runs of hidden systems:
seq 1, tumik (8 x 20):
[[-24  32 -16 -13 -61 -16  -3  14  25  27 -58   3   3 -26 -18  41  10 109
   11  21]
 [ 16 -28  24  58 -42 -35  12 -29 -30 -54 -35 -21  51  26  45   0 -67 -15
   20  23]
 [-43  57  17   7   6  45   2 -45  -7  28  76  22  -7  18  76 -11 -21 -41
    3 -39]
 [ 96 -14 -35 -20  33 -11  -2  44  14  36  32   1 -53  37  -8  -6   4 -17
   45 -26]
 [-42 -23 -30  35  31 -55  19  31 -23   7 -18 -25 -33 -19 -41 -35  82  -7
  -75  -5]
 [-29 -58  60 -59 -62  15 -44  -8  16  -3   0 -23  15 -45 -66   9  12  -5
    9  12]
 [ -2  32  54  -2  59  41  17  11  26 -65 -31   9  51  21 -12  31 -47  48
  -13   0]
 [-21  77 -79  17 -44  -8   4 -27   5  36 -39  22   6  10  27  22 -37  42
   34 -13]]
seq 2, Boz (8 x 20):
[[ 22 -22  -7  33  68 -13  47   1 -24 -58 -33  17  22   0 -23  -8  24 -30
  -54  57]
 [-22 -13 -15  -3 -50 -42   4  33   7  43 -39  -6 -36 -25 -62  24  59  75
  -26  27]
 [ 25 -13  13   1 -33   0  -4 -19   7 -58 -72  -2  67  -1 -12  31 -66  32
   38  36]
 [-79  32  82   8 -40  37  19 -29   3  18  37  19  -4   2  -9  36  -8  19
  -46  13]
 [ 65  16  -9  -3  -3  34  26 -14   4  25  13  38 -21  57 -46  43 -63 -40
   40   9]
 [-42  41 -31  61  52  -4  62 -27 -33  -8 -16  29  -5   8  -3  -5  24 -33
  -76  23]
 [ 16 -41 -52 -14 -55 -34  -2  -1 -12  43 -29   4 -32 -30 -76   6  44 -12
    5  43]
 [  5 -18  25 -14  30   9  12   2   8 -78 -66   4  66 -32 -26   8   4  32
  -19  52]]
seq 3, Boz (8 x 20):
[[ 54  30  -9  58  42 -23  62  12 -11  -3  17  24 -20  41  81   8  -7  18
  -10  29]
 [  5 -50 -14  72 -52 -87  21  15 -41  28   5 -31 -41  13   7 -24  28 -15
  -26  16]
 [ 12 -80  34  15   5 -39 -18  37 -11 -51 -45 -52  23   8 -76 -14 -12 -11
  -16 -14]
 [-78  35  21 -15   7  13 -28  30  25  -2 -37 -26  14   3 -64  14  -9  67
  -23 -66]
 [-29  58 -40 -31 -36  49 -32 -52  10  15 -20  21  33   5   2  16 -67 -15
   59 -34]
 [-33  28  12 -21  22  66  14 -67 -15   0  62  49  12 -21  36 -12   7 -84
  -16  21]
 [ 70  -5 -27 -33  42  15  26  13   7  38  47  40 -57  -6  -9   2  58 -26
   -3  37]
 [ 51  -6 -54  37  40 -58  34  33  -8 -26 -47   1   2 -14  45 -14  45  46
  -18  45]]
seq 4, rivo (8 x 20):
[[ 27  -9 -20 -71 -49  41 -25 -52   7  31  30  39   3 -48  16   5  18 -43
   55  46]
 [ 73 -41  39 -32  60  29   5  -4   2 -61  34  10  30 -10  46 -17   0 -52
   16  35]
 [ 54 -70  43   9  -9 -38  32  35  -3 -16 -10  -4 -22 -10 -38  21  43  29
  -31  78]
 [ 39 -12 -33  68 -21 -56  26   8 -23 -33 -74 -12  28  45  -5  12 -57  16
   16  18]
 [-93  21  48  67 -29 -14  25 -24 -24 -17 -14 -18  23  18  -1   9 -28   8
  -58  -7]
 [-40  44  11   8  -2  32  -3   5   9  41  14   8 -29  58 -73  33 -56  -1
   -3 -67]
 [-49  80 -76 -10  58  35  12 -20   2  31   7  39 -15 -16  -1 -12  38 -13
  -31 -25]
 [ -5  -4 -28 -77 -45  45 -34 -56   6  30  25  31   5 -59  -7  -3  24 -53
   42  28]]
seq 5, mebi (8 x 20):
[[101 -61 -22   9   7 -39   4  39  -6  13   8 -20 -40  41 -33  -8  -5 -37
   33  -3]
 [ 45 -31 -13  61 -66 -79  33  15 -20  15 -30 -14 -17  14  34  14   4  45
    7  51]
 [-30  12 -12  31 -91 -25 -13 -22  -5  26 -42 -14  12  31 -27  34 -71  25
   33 -20]
 [-65  39  -4  45  -1  18  26 -58 -23 -46 -50  16  59   7  -7   9 -48 -24
  -30  18]
 [-76  66 -41 -30  28  54   7 -36   6  28  -5  45   0 -34 -46  11  33 -13
  -40  -1]
 [ 10 -21 -21 -81  40  51 -34 -30   9 -26  14  15  30 -66  -3 -32  45 -64
   15  21]
 [ 31 -65  77 -46  12  11   3  29  16   5  55  -3 -35 -31 -32   4  64   0
  -27  42]
 [109 -50   9 -20  16 -15   2  61  21  -6  -5 -15 -25  35 -46  20 -14  15
   42   1]]
seq 6, Lugof (8 x 20):
[[  42  -33  -28   10  -35  -75   -3   39    3    7  -29  -26  -11  -31
    53  -15   48   69   15   34]
 [ -58  -24   56   22 -106  -29   -4  -13   -9   42   21  -24  -23   -5
    -4   15    3   25  -17   12]
 [ -22  -30  110   10   23   22    0   27    9  -42   19  -27   12   39
   -52   20  -39    6  -35  -27]
 [  -3   53  -22   44   79    1    8   30    1  -14    5   -9   -2   58
    37  -14  -41    8   -4  -75]
 [ -23   22  -79   26   -7   -4  -10  -60  -32  -17  -20    4   45   -7
    45  -39  -30  -80   21  -14]
 [ -42    5  -17  -47   25   47    0  -46   -6   -4   10   39   13  -65
   -27  -16   63  -59  -35   42]
 [  41   -7  -10  -90   22   27  -40   43   47   16   -2    8  -15  -41
   -36    7   42   47   35   -5]
 [  33    4  -10   11  -50  -45    3   29   18   -2  -54   -9   13  -13
    43   26   -3  105   34   37]]
seq 7, lis (8 x 20):
[[-24 -55  71 -14 -74   9 -35 -28  -5 -32  -8 -33  44 -10 -25   6 -48 -22
   22   4]
 [ 51 -25  58 -19  44   2  13  75  28  10  27  -8 -50  24 -52  24  28  50
  -21  -7]
 [ 19  84 -94  13  17  11  30 -18   6  32 -29  52  -8  19  20  22 -18  23
   21   3]
 [-64   7  28  47  -4   1   3 -48 -32 -50   5 -16  56  -4  59 -29 -29 -46
  -30  -8]
 [-12 -53  66 -40 -45  13 -27   7   8  42  69 -20 -46 -16 -42  -2  32 -25
   -4  -8]
 [ 63   1 -72 -33  76   5   2  36  15  -3 -35  14 -11   0 -60  -3  26  -3
   12  -1]
 [-43  43 -45  38 -21 -34  16 -19 -10 -18 -55   6  36 -36  70  -6  20  61
  -13  33]
 [ -7 -40  92 -16 -67  25 -25 -33   2 -27  24 -19  36   6   4  21 -62 -23
   33  13]]
seq 8, lis (8 x 20):
[[ 77  23 -22  41  19 -23  41  42   5  38  15  15 -54  70  16  26 -23  29
   15 -12]
 [-39  43 -60  76  -9 -28  18 -37 -40   9 -14  -2   3  47  30 -18 -49 -41
   -5 -45]
 [-83 -25  31  13 -31  -9 -38  -7 -17   7  24 -48  -4  -1 -30 -36  -3 -41
  -29 -67]
 [ -6  -9  -7 -72  29  22 -52  42  36  24   3 -20 -19 -25 -72  -9  34  22
   10 -58]
 [ 15  48 -55 -38  55  14 -17  18  35 -23 -45  10  34 -38  44  -9  24  68
   23  -7]
 [ 10   4  33 -11 -39   9 -13 -32   7 -30  18  -1  44 -24 116  -4 -22  17
   42  27]
 [ 82 -66  60   0 -17  -8  -4  15  -7   1  69 -16 -25  30  35  -9 -16 -42
   36   8]
 [ 61 -15 -73  40  10 -60  25  35 -19  43  -2  -5 -58  41 -12 -13  16 -21
    4  -8]]
seq 9, Lugof (8 x 20):
[[  73   43  -32    1   60   20   53    6    8   27   27   57  -39   28
    18   23   11   -2    1   35]
 [  86  -59  -52    1  -45  -46   -9   -3  -21   22    0   -4  -23   -3
    19  -19   11  -47   51   32]
 [ -23  -49   11   34  -34  -53   30   12  -23   20   -2   -9  -37  -25
   -36   -4   74    9  -64   54]
 [ -18  -28   34   -9  -31  -14  -27   43   11   40    5  -38  -41   31
   -95   15  -10   24   -1  -59]
 [  -4   16    0   59   27  -29   18   33    0  -39  -72  -21   30   51
   -37   18  -60   46  -17  -26]
 [ -32   75  -45   47    1   26   33  -50  -22   34    8   38   -8   51
     1   17  -56  -50   -2  -25]
 [  43  -28  -31  -18   44   36    8  -37  -20  -34   -5   33   23   -2
   -38  -13  -11 -104    9   35]
 [  36   12  -75  -23   54  -10   21   22    6   35    3   30  -46  -26
   -13  -13   79    6  -20   24]]
seq 10, rivo (8 x 20):
[[-32  18 -20   0 -56 -43 -34  23  18  20 -38 -40  10 -20  36  -1   2  95
   27 -36]
 [-23  33  28  -3 -13   4 -35  12  21  12  41 -27   3  12  89 -15 -30  33
   35 -71]
 [ -3   0  25 -14  10 -10 -18  39  14  53  76 -23 -63   0  42 -22  45  16
   -6 -50]
 [ 39 -29 -71 -15   2 -50 -39  32  -5  38  13 -31 -37 -13  28 -47  41 -17
   35 -42]
 [-12 -56 -11 -18 -11 -41 -53  10  -5 -30 -10 -58  27 -53  42 -59  42  -7
   15 -19]
 [ 17 -51  58 -30 -14 -23 -54  57  31 -30 -10 -59  17 -10   3  -8  -7  64
   29 -38]
 [ 19  19   8  23  17 -44  -2  67  29   6 -15 -34 -13  11  53   1   8 111
    3 -34]
 [-17  17 -13  35 -69 -52 -10  11  -2  52  17 -26 -32   8  74  -7   3  49
   21 -30]]
seq 11, tumik (8 x 20):
[[-100   12   45  -35   -5   26  -45    0   18    6   20  -27   10  -39
   -14  -15   24   21  -29  -52]
 [  54  -11    8  -35   19   11  -37   39   37  -35  -42  -24   36   22
   -23   17  -58   42   60  -38]
 [ -61   58  -67   46   28  -26    3   -9  -15  -20  -52  -14   32   -3
    47  -29   -1   25  -21  -38]
 [  20  -36  -28  -41  -53   -5  -61  -27   -1    7   17  -27   19  -34
    49  -37   -8  -43   74  -19]
 [  19   -5   30   -8   97    4    1   38   12  -45   34  -17    6   -8
    64  -39   38    8  -20  -25]
 [ -16   12  -13  -27  -38  -35  -35   45   27   62   -1  -27  -39  -24
     3   -3   47   90   16  -36]
 [  14  -72   40   40  -12  -61  -18   39  -14  -55  -36  -67   29   19
    -7  -22  -26   15   -3  -22]
 [-103   43   33   -4   -2   33  -37  -17    8    9   26  -18   21   -5
    18  -16  -24    3  -16  -79]]
seq 12, mebi (8 x 20):
[[ -6   5  14 -34  -5 -16  -8  60  35  44  -7 -10 -46 -17 -46  25  55  97
  -15 -10]
 [ 70 -15  16 -30   8  12 -31   8  22 -55 -15 -15  53   6  48   0 -59  18
   74  -8]
 [-17  33  82  43  -7  12  52  -3  -3  23  58  23 -29  38  42  37 -12  23
  -39  18]
 [ 13  34 -80  18  30   2  -9  -8 -15  22  -2   5 -16  53 -17 -19 -47 -59
   32 -69]
 [-33  -7 -32  44 -20 -46  17 -26 -37  -6  -5  -7   4 -47  71 -41  61 -17
  -37  42]
 [-58 -20   6 -34 -49  -8 -58  15  13  36  -7 -42 -16 -15 -75  -9  10  17
    7 -59]
 [  8 -23  31   6  55  -2   1  18   6 -94 -52 -22  68 -13   4 -14 -10  20
  -16  15]
 [-10  63  24 -31  19  36  18  28  42  44  21  36 -36   3  -4  47  20  87
  -13  -6]]

runs to name:
seq 13 (2 x 20):
[[ 56 -69 -21 -18 -30 -15  -8  -2 -11   0 -27  -8  -8   2 -93   2  -7 -59
   24  27]
 [-67  21  26  -1  56  42  28 -31  -8 -40 -10  26  32 -31 -30   2  33 -27
  -73  32]]
 | tumik
seq 14 (2 x 20):
[[-12 -33 -61  -3 -39 -49  -9  17 -14  60 -18  -9 -50 -22 -71 -13  60 -10
  -12   5]
 [-18 -68  67 -16   4  13  -7  -8 -12 -61 -13 -19  39 -30 -59  -8  13 -38
  -34  37]]
 | tumik
seq 15 (2 x 20):
[[ -8  53 -48   1  40 -21 -17  51  25  32  -3 -19 -25   7  38 -16  26  69
    4 -70]
 [-13   5  18  -5  -5 -10 -39  -3   9 -21  28 -35  29 -19 115 -39  -7  15
   32 -43]]
 | mebi
seq 16 (2 x 20):
[[ -1 -24   7 -63 -25  14 -36 -24   7   4  41   0  12 -76  66 -31  65 -15
   25  33]
 [ 98 -68  47 -42   9  -4 -30  38  20 -31  28 -23   5  -1  27 -12  -7  -5
   54   4]]
 | rivo
seq 17 (2 x 20):
[[-27  -8  42 -27 -47 -13  -5  27  29  14 -29  -6  -4 -43 -29  34  43 100
  -19  38]
 [ 38  13  41   4 -45  19   6 -12  17 -23 -28  13  39  29  16  53 -84  46
   49  27]]
 | Boz
seq 18 (2 x 20):
[[ -4 -55  94  35 -12 -14   8 -15 -24 -50  43 -29  19   8  55 -17 -16 -35
  -20  18]
 [-25  51  51 -17  11  46  -1  15  29  49  68  14 -42  33   6  31 -20  31
    0 -56]]
 | tumik
seq 19 (2 x 20):
[[ 62 -24 -42  17 -29 -50  40   6 -15  18 -23  22 -24 -19  11  14  47  19
   -2  89]
 [ 17 -53  28   7 -82 -34   5  12 -12  63  28  -8 -63   7 -49  22  23   4
   -2  26]]
 | Lugof
seq 20 (2 x 20):
[[ 30   8 -47 -12  31   6 -30  20   4  29  15 -13 -27  48 -30 -17 -37 -43
   41 -88]
 [ -6  -1 -75  41  16 -38  23 -18 -29 -48 -84  -1  42 -20   2 -25  10 -13
  -21  38]]
 | Lugof
seq 21 (2 x 20):
[[-57 -26  52 -30  -4  11 -43 -15  -3 -11  58 -31  15 -50  59 -46  38 -25
  -12 -26]
 [-52  -4  45 -45  33  18 -51  21  25 -39   8 -36  37 -45  31 -28  27  37
  -11 -47]]
 | Lugof
seq 22 (2 x 20):
[[ 25 -38 -92  -1  22 -53 -22  30 -15   8 -41 -27 -16 -12 -47 -43  40 -30
    5 -22]
 [-53  15 -66  13 -51 -37   3   0 -10  37 -65   1 -12 -27 -71   7  39  34
  -26  14]]
 | Lugof
seq 23 (2 x 20):
[[ -9  -9 -62 -28 -37 -39 -23  10  12   2 -75 -11  19 -67 -19  -6  50  61
   13  31]
 [-29  21  39 -25 -79  18   4 -12  25  43  -9  25  -9 -15 -32  59  -6  64
    6  36]]
 | Lugof
seq 24 (2 x 20):
[[ 72 -32  75 -39   3  43  17  15  24  -1  39  28 -18  19 -44  44 -15  -2
   15  45]
 [  5  60  -9  63  49 -12  64  25  -1   3 -16  28 -17  49  14  31 -14  59
  -41   8]]
 | Boz
seq 25 (2 x 20):
[[-43  69 -10  10  19  10  41 -14   7   3  -8  42  10 -38  61  12  43  61
  -40  46]
 [ 67 -34  11   4 -93 -31   1  -4   1  21   7  -1  -7   1  44  21 -23  20
   60  52]]
 | tumik
seq 26 (2 x 20):
[[-21  50   5  -7  36  26  10 -29   5 -33  15  22  42 -34 115 -13  11  22
   -4  18]
 [-45  16  40 -33   7  43 -27  -3  12  46  87  -7 -39   7  -1 -14   9 -32
   -7 -69]]
 | mebi
seq 27 (2 x 20):
[[ -3 -57   7 -13  29  -5  14  -8 -21 -35   0   3  10 -55 -22 -29  75 -47
  -50  64]
 [ -9   5 -14 -48  -1  -7 -36  47  31  62  18 -14 -57 -15 -40  -5  57  53
    4 -50]]
 | Lugof
seq 28 (2 x 20):
[[-26  41  40  26 -46  41  29 -47  -3   5   2  35  17  40 -19  55 -80  -9
    4  20]
 [-29  59  12  26  61  51  51 -25  -7  17  45  48 -21  45 -16  20 -17 -45
  -49  -5]]
 | rivo
seq 29 (2 x 20):
[[-37   7  -4  94   1 -69  43  25 -27 -16 -42 -28  -4  28   4  -5  -1  40
  -64  -4]
 [-26 -48  -2  15 -88 -37 -30  -6 -18  14 -36 -40   5   6 -79   0 -31 -18
   15 -16]]
 | Boz
seq 30 (2 x 20):
[[  7 -10   2  51 -55 -66  11  16 -16  47  37 -24 -46  10  78 -13  19  23
    3  -3]
 [ 49 -84  40  32  -1 -42 -13  19 -24 -47   1 -54  13  34  -1 -27 -33 -48
   13 -18]]
 | Boz
seq 31 (2 x 20):
[[ 17  18 -55 -44 -45  13 -41  -1  23  44 -26   5  -8   8 -57  24 -43  14
   67 -32]
 [-48  42   3   9  42  45  12 -60 -12 -55   0  26  65 -24  55 -15 -17 -40
  -25  16]]
 | Boz
seq 32 (2 x 20):
[[106 -21 -57 -40  23   0 -19  24  16  -5 -19   4   1  11  -9  -7 -17 -16
   73  -2]
 [-51  13 -39  32  43 -36  21  -1 -22 -12 -25  -6   1 -45  32 -41  81   8
  -67  17]]
 | tumik
seq 33 (2 x 20):
[[ 22 -26 -26 -43  23 -25 -44  32  21 -32 -26 -34  24 -63  46 -40  58  47
   21  -5]
 [ 66 -25   2 -29 -53 -20 -34  13  21 -14 -16 -12  27 -23  66   6 -18  56
   78  25]]
 | lis
seq 34 (2 x 20):
[[ -9  29 -32 -12 -35 -19  -4 -19  10  -1 -33  13  28 -63  80  -1  37  64
   14  52]
 [ 36 -24  73  -3 -54  16 -19 -17   6  -6  54 -10  12  25  66  12 -62 -12
   56   0]]
 | rivo
